One turn moves each row of this set onto another row. After a few examples, where does it send each row asked below?
soz: [-370 51 2 199 317 -1 59 -148 -39 8 104 121 114 -169 -22 120 128]
ged: [-402 58 -136 283 -32 -88 130 143 -54 170 14 122 24 -198 119 -156 248]
lupu: [-391 102 -255 106 258 186 109 25 -171 214 141 -26 -41 102 -163 34 -33]
fezo: [-183 189 -249 461 104 17 72 100 92 7 70 -110 -119 111 5 49 113]
pobo: [-355 52 260 230 236 111 52 -28 -182 267 35 -26 -102 -250 52 70 243]
Goba: [-371 35 -111 323 -92 111 8 132 -201 23 153 261 57 -31 98 -75 21]
Zuk: [-71 11 177 184 64 84 76 114 -109 340 94 -80 -114 18 112 294 100]
ven: [-223 -172 -42 26 44 103 282 27 -14 129 -3 -277 -74 85 22 26 24]
riruz: [-106 197 -119 66 337 -93 143 144 -176 122 29 -27 -183 34 -68 114 115]
Bag: [-267 62 -10 242 35 -209 230 110 -72 152 -25 2 -17 -164 159 -107 341]
lodu: [-353 -3 6 341 58 -34 2 181 -224 37 407 22 -98 42 -98 141 209]
Fega: [-164 260 -20 175 -219 79 158 172 -57 119 57 -67 -213 -111 -6 -65 67]
kuvol: [-13 38 -39 202 201 2 -37 -136 24 61 156 178 -57 72 30 -48 226]
vutu: [-405 204 -86 217 -2 266 99 53 -259 193 201 -240 -161 -118 -53 77 119]
Zemok: [-353 114 -146 318 267 178 330 -70 95 69 -12 10 -6 82 97 -133 136]
rutad: [-377 -41 58 248 172 136 151 127 -196 56 421 127 -88 122 -15 162 216]
gef: [-269 80 16 150 -96 1 361 64 -19 73 -95 -106 41 -103 12 125 -35]
fev: [-149 -181 -63 112 14 113 196 9 -91 177 90 -217 -188 242 39 -77 153]
Sazo: [-235 -85 117 160 185 222 292 71 -203 227 122 158 -49 235 116 162 79]
pabob: [-277 52 65 331 113 319 111 -11 -92 153 131 -160 -42 -31 215 -271 151]
rodak: [-173 68 78 330 74 158 -5 176 -234 -42 151 118 -160 14 343 -38 159]

lupu goes to soz
gef goes to Sazo
Now find these:
fev goes to lodu
ged goes to ven
pabob goes to vutu
Zuk goes to rodak
fezo goes to riruz

One turn moves each row of this set onto another row. After a few examples, where does it send each row asked below?
tarab: [-144 9 -106 -320 338 57 214 6 108 -106 110 -162 -48 -22 -88 138 -53 37 -109 -325 -35 215 152 157 10 66 -7 -193 30 81 -49 142 65 230 43 -189 -244 -73 49 57 60 -46]
talem: [-113 0 -205 -9 162 258 31 196 145 -10 77 -3 170 -256 222 -123 100 116 -85 13 31 254 -36 -210 188 116 27 -144 -148 -239 -148 113 -30 59 -2 -118 29 -250 -66 -156 -32 -83]
ner: [83 -10 -95 161 79 -137 69 223 123 -336 40 400 68 -97 28 144 -215 -15 20 -19 234 91 89 -116 16 -35 -108 130 -83 -23 -241 -22 -172 67 -11 -172 -20 8 97 -225 97 81]
zol: [-89 204 -167 -125 143 222 115 114 242 34 72 170 17 38 -17 185 -139 110 -147 -115 -13 323 -224 1 183 7 30 -170 32 57 -112 81 116 66 122 -135 -96 144 -45 -75 -27 -48]
Von: [126 -105 24 -52 128 -192 -79 148 78 49 -189 -107 95 -192 -38 -9 142 118 -66 103 135 -34 167 -257 112 -32 246 1 -239 -127 -171 0 -231 -69 -97 -25 -74 -116 127 -183 -139 -54]
bif: [-59 99 -256 -38 346 -23 106 92 93 -221 105 142 170 16 -35 123 -280 134 8 -250 -181 141 81 202 123 -30 -169 0 13 62 -1 26 -41 218 51 -69 -174 -179 -25 -184 64 74]
Kino: [61 -32 -208 183 124 -129 -9 171 78 -273 55 286 169 -212 106 -73 -56 57 68 1 74 73 146 -126 9 12 -67 100 -135 -172 -211 39 -222 88 -45 -171 35 -309 20 -238 163 53]
tivuf: [155 -44 95 -90 88 -226 -37 170 124 22 -191 30 -13 -70 -134 171 7 71 -115 79 209 -9 77 -211 104 -71 248 18 -164 29 -194 -72 -172 -67 -41 -46 -125 161 179 -149 -157 -23]
zuzop: [92 55 71 -178 180 -151 61 79 115 88 -174 -53 -12 8 -257 275 -109 152 -127 -30 47 55 22 -41 167 -71 160 -27 -63 163 -124 -56 -84 3 2 -8 -230 179 129 -114 -189 -51]
zeru: [-127 149 -236 -102 202 286 101 85 148 61 99 -4 132 -145 41 -7 -16 168 -106 -72 -112 331 -127 -29 223 93 -36 -175 -7 -52 -78 132 94 142 52 -94 -72 -173 -124 -101 -30 -134]
Bafam: [-28 34 -317 52 294 -81 17 105 70 -201 95 118 232 -124 68 -85 -77 131 71 -123 -168 113 151 69 67 29 -111 12 -77 -132 -72 78 -155 161 -17 -114 -62 -425 -63 -216 123 41]
segu: [-45 73 -89 -37 57 157 43 244 254 -55 44 304 -21 31 131 181 -80 20 -139 -17 195 246 -173 -158 124 -22 118 -110 -76 -47 -203 7 -6 -41 117 -201 -3 253 40 -99 -22 12]
peraz: [50 63 -35 -223 283 -114 53 23 61 131 -140 -238 78 -62 -253 136 -18 226 -121 -77 -135 70 81 17 194 -31 125 -77 -67 103 -39 -9 -50 69 -30 45 -258 -80 48 -147 -196 -96]
rol: [-43 -80 -231 -168 -196 -56 82 -125 17 -170 -83 -273 72 -39 130 114 -135 -20 71 -165 225 -166 143 0 -34 0 29 198 161 -56 169 26 -108 31 86 -138 47 -89 50 -127 -8 -120]
kam: [-4 -134 -84 -70 83 -84 56 99 114 -169 54 -5 -34 -266 91 -115 209 -49 -20 -40 229 112 234 -196 -117 101 159 -110 -138 -215 -283 176 -152 56 -75 -314 6 -255 85 -5 205 -66]
Tirun: [-32 -79 -211 -165 -210 -48 115 -149 17 -178 -82 -273 58 -56 98 127 -167 -14 75 -149 233 -145 145 -5 -47 7 9 213 180 -30 156 42 -91 53 77 -125 35 -78 42 -124 -22 -155]
Sakib: [1 73 -108 27 220 -63 143 166 126 -298 75 322 71 29 -56 260 -352 45 -10 -174 65 136 54 81 81 -52 -180 83 -1 146 -108 -28 -71 161 52 -118 -131 96 55 -205 38 81]
pip: [-25 -66 -249 -167 -203 -93 66 -134 33 -163 -80 -248 62 -8 126 100 -126 -23 72 -154 211 -172 134 12 -54 1 79 198 159 -68 160 25 -108 18 85 -158 54 -80 49 -113 19 -122]
Nafa: [-55 -43 -103 31 66 188 -8 304 201 -85 52 195 58 -135 286 -5 67 12 -107 62 235 196 -62 -286 132 40 129 -91 -172 -221 -217 57 -80 -51 46 -173 79 26 17 -147 4 7]
Piza: [-118 -62 -175 -248 281 6 95 22 86 -100 89 -214 42 -187 30 -117 166 47 -36 -200 -58 159 232 17 -43 107 104 -198 -71 -145 -114 200 -50 168 -30 -234 -126 -363 22 31 157 -86]
Zot: [33 -104 73 -66 12 -76 155 144 151 -244 31 155 -162 -175 -11 131 29 -99 -75 -57 411 127 158 -218 -133 48 102 -61 -80 -34 -331 98 -112 51 -26 -315 -32 109 185 4 146 -52]
laz: [-50 -22 73 -231 166 20 236 82 160 -219 59 55 -156 -29 -125 283 -147 -56 -119 -237 243 189 109 10 -42 40 25 -121 32 170 -189 88 46 162 36 -244 -181 231 132 37 47 -40]
rap: [54 -46 -65 -167 258 -113 -25 53 40 120 -147 -262 153 -205 -87 -33 127 210 -78 18 -77 19 168 -108 163 -3 179 -57 -181 -76 -76 27 -159 48 -102 33 -166 -258 49 -163 -163 -84]
nise: [-15 -38 -248 -165 -235 -109 69 -156 41 -155 -94 -234 51 -24 75 113 -129 -28 69 -140 219 -164 116 9 -62 -3 57 203 176 -46 137 30 -106 16 74 -158 48 -85 47 -107 32 -142]
sur: [-20 -45 -207 -157 -238 -74 114 -154 34 -156 -94 -248 49 -56 67 136 -151 -23 78 -135 235 -150 124 -1 -41 15 30 211 183 -18 142 31 -91 32 67 -154 48 -79 50 -110 7 -162]

nise goes to sur
Bafam goes to Kino
zeru goes to talem
Now find these:
peraz goes to rap
Piza goes to kam

